The rows below come in pairs that one turn or mirror swaps. Which row does each named row swap with?
The rows were stretched afterwards, more along some directions than others.
K776: [-17   8   4  33 -26  16 -27  37  -2 -28  30 -26 -26 -49 -31  15]
K136: [ 15  -7 -29  55   5  -9  -6 -15  16 -52 -35  -9  14 -44   1  -9]
K27: [-10 -13  17  51 -12  -3   9 -25 -12 -19 -11  11   5 -30  19  26]
K944: [-15 -15   2  34 -27  37  -8  28  21 -25  23 -31  10   2  20 -15]
K368: [-30  25  -6  16  -3   7 -35  47  -5 -42  21  -9 -12 -43 -12 -12]
K690: [ 24  -9   2  21 -31  23 -11  -3  44 -43 -31 -43   8   0  19  30]
K924: [ 28  -3 -19  21 -38   7 -10   7  10  10 -11 -17  15  13  24 -40]
K239: [ 18   9  15  62 -43  14  25  -5 -39   8  -5 -24  -2 -21   7   7]
K756: [ 18  -3  22  42 -35  22   4  -5 -21  -1  -7 -35   8  -5  18   9]
K778: [-17 -21   3  40   8  -3  20 -22  -1 -25 -22   2  22 -19  22  16]
K67: [  5 -30   3  42  -6  34  32   6 -24 -11 -66 -14   8 -35  -4  12]
K959: [ 32 -16   0  50 -33  10  37 -16   2 -22  -7 -13  35  12  39  22]
K547: [-33  18  31 -16 -22  24 -21  32  36 -16 -34 -16   3 -10  17 -15]
K405: [ 13 -36 -12  37 -20 -23 -37 -16  45 -53 -50 -28  20 -12  17  26]
K762: [ -9   3 -24  56 -39  11 -56   6  10  -6   8 -28   0 -16  34  -9]
K164: [ -7  -9  15  24 -33  23 -31  14 -16   0 -21 -45   5 -27  11  15]
K45: [-14  -4  15   8  -9  29  15  17 -26   1  -2  40  28   2   6 -39]
K537: [ 19  -9  30  36 -47  31  -6   0 -13   4  10 -31  19 -23 -10   8]
K235: [-22 -28   3  32   1   5   3 -11 -12 -25  -9  -3   8 -22  21  29]
K367: [ 21 -29  29   6 -50  -3  43   0 -11  32 -21  19   2   2 -17   6]
K708: [-36  -8   5  64 -25  -8 -32  -7   4 -20  21  -1  -7 -28   5   0]
K574: [ 10   9  14  35 -22  24   1 -14 -15  -4 -22 -41   2 -21   8  20]
K808: [  4   3 -23  51 -19  -8  -9  18   3 -44 -14 -21   2  10  61 -20]
K448: [ 27 -27  12   6 -65 -14  18   5  16 -22   5 -13  -9  11  21  -1]
K341: [ 10  -2  -6  23   7 -18 -52 -11  30 -36   0 -18  13   7  30  40]
K593: [-16  23   0   6 -20  -6  13   4  21 -10 -34 -11 -11  20  30 -28]
K635: [-41  34  -1  21 -14  10 -23  40 -13 -13  51 -21 -27 -43  -8   6]
K582: [-17 -11  14  10 -17  26  -7  17 -15  -6  -2  33  38   5  12 -28]
K896: [ -6  13  -9  61  14  -1  29  -7 -30 -52  -1  23   5  -7  14 -19]
K177: [ -7 -10  22   5 -12  28  -6  29 -12  15  14  33   4  -5 -17 -29]
K721: [-34  30  -2  15  -9  14 -37  46   5 -38  27 -17 -18 -49 -13  14]
K493: [-33  42   4  -1 -11   0 -32  31  -1 -36  34  -8 -17 -28  -5  12]
K981: [ -6  -5 -14  34 -35 -11 -25  -8  45 -48   6 -43  -8 -22  25   0]
K236: [-29 -25   9  18  -8  -1   9  -8  -8 -20  -8  -5   2  -9  30  33]
K880: [  9  10 -11  30  -1  17  25  -2  -2  -4 -26 -15  -5  -3   9 -57]
K903: [-16 -10  17   3   3  31  16  11  -1   0  -9  27  31   5  -8 -37]

K67 pairs with K896
K808 pairs with K690
K341 pairs with K547
K981 pairs with K924

The rows below come in pairs that one turn or mirror swaps. Which row does each named row swap with?
The rows were stretched afterwards, more along some directions than others.
K198: [ 25  17 -32  -3  -4 -44   2   7 -31  13   3  37   3   9  16   1]
K213: [-10  40   1  23 -14 -10 -40 -20 -16  11   2  -6   6  90   2  15]
K973: [  9  10 -19  25  -2 -41   8 -54 -11   7  -7  -2   4 -34  17 -13]
K331: [ -4  38   1  13  -7 -10 -29 -25 -12   6   2  -4  14  87 -13  24]
K559: [ -8   7  37  24 -49 -21  -6 -39  11  -2 -47 -13 -12  -8  19 -35]
K897: [-13   8  -9   8   0 -52  18 -27  -3  18  -9 -46  42  11  47  27]
K402: [ -8  47   5  30 -52 -30 -17 -39   7  -8 -41   2   9  28  -8 -20]
K2: [-24   0  11   4 -17 -40  18 -28   5   9 -30 -30  23   6  53   3]
K326: [ 25  10 -34  -5  10 -39  14  -7 -22   7  15  35   3  -2  12  -2]
K970: [-20  50 -18  36 -57 -25 -36  -8  -8   8 -29 -29 -10  28  41  -3]
K355: [-45  24  21  -4  13  -3   1 -54  25   7  -9  -7   5  33  17  -9]
K197: [-29  28  -4   5  27  -6  -9 -43  17  25  14 -15   2  41  24  11]
K940: [ -8  42  15  34 -55 -25 -18 -44   6 -10 -46   5   7  30  -5 -25]
K371: [ 26   5 -17 -10   7 -36   6  -3 -28   7  10  43   0  -8   9   2]
K243: [  5  31   6   3  -5  -6 -20 -44 -15  -4  -1   0  14  69 -36  37]
K376: [ -5  28  17  -8   3  -4  -6 -53  -6  -7  -8   5  24  50 -38  36]
K794: [ -1  36   3   3 -34  -5  -3 -72  27   4 -33 -52  15  10 -17  28]
K962: [-41  18  18  -3  23   2  -2 -49  20  11   3 -10   4  38  18   1]
K990: [ 29  46 -50  43 -32 -59 -17 -28 -32  10  -9 -30  26  26   4  25]
K359: [ 11  25 -30   8 -27 -42 -11  18 -27  15 -10  23  -5  32  40  -3]
K475: [ 26  44 -30  42 -47 -54 -23 -18 -26   5 -21 -34  26  24   4  18]
K202: [ -6  15 -15  12  -1 -53   5 -21 -10  17  -4 -57  48  21  39  46]
K630: [-21  62 -20  31 -58 -35 -23 -24  13  18 -39 -64  11  32  37  10]
K717: [-20  33  -7  13  29 -12 -16 -28  13  34  18 -11   9  49  25  13]
K212: [ 29  31 -35   2 -13 -51  -7  16 -31  15  -1  24   5  22  31   5]
K847: [  0   3  31  21 -40  -6 -16 -39  -4   1 -30  17 -31 -18   6 -39]
K836: [-31  34  33  14 -28  -9 -11 -55  17 -15 -36   6   8  31 -12  -9]
K86: [-19  18   1   5  29  -3 -13 -30   3  22  18  -3  -2  43  25   2]
K255: [-20  -3  15   3  -1 -40  14 -37 -10   2 -17 -38  34  -3  43  25]
K516: [ -5   7  -3  26  -9 -31   2 -44  -7   2 -12  -4  -3 -40  24 -21]
K377: [  5  23 -12  25 -19  11 -44 -39 -12  17   4 -12 -25  16   1  11]
K622: [-45  38   2  57 -27 -19 -43 -29   6  20 -23 -24  -6  24  48 -29]
K450: [ -6  33   6  -4  -5  -9  -7 -45  -7 -10 -10 -16  29  66 -23  38]
K853: [-33  40   5  54 -15 -15 -54 -15   0  25  -3 -15  -6  62  40 -12]
K360: [-40  24   9  60 -23 -18 -44 -30   1  21 -11 -23  -8  22  49 -27]
K73: [ -1   9 -18  20   0 -50   2 -24 -18  11  -1 -55  45  26  25  41]

K973 pairs with K990
K331 pairs with K962
K359 pairs with K2
K847 pairs with K630

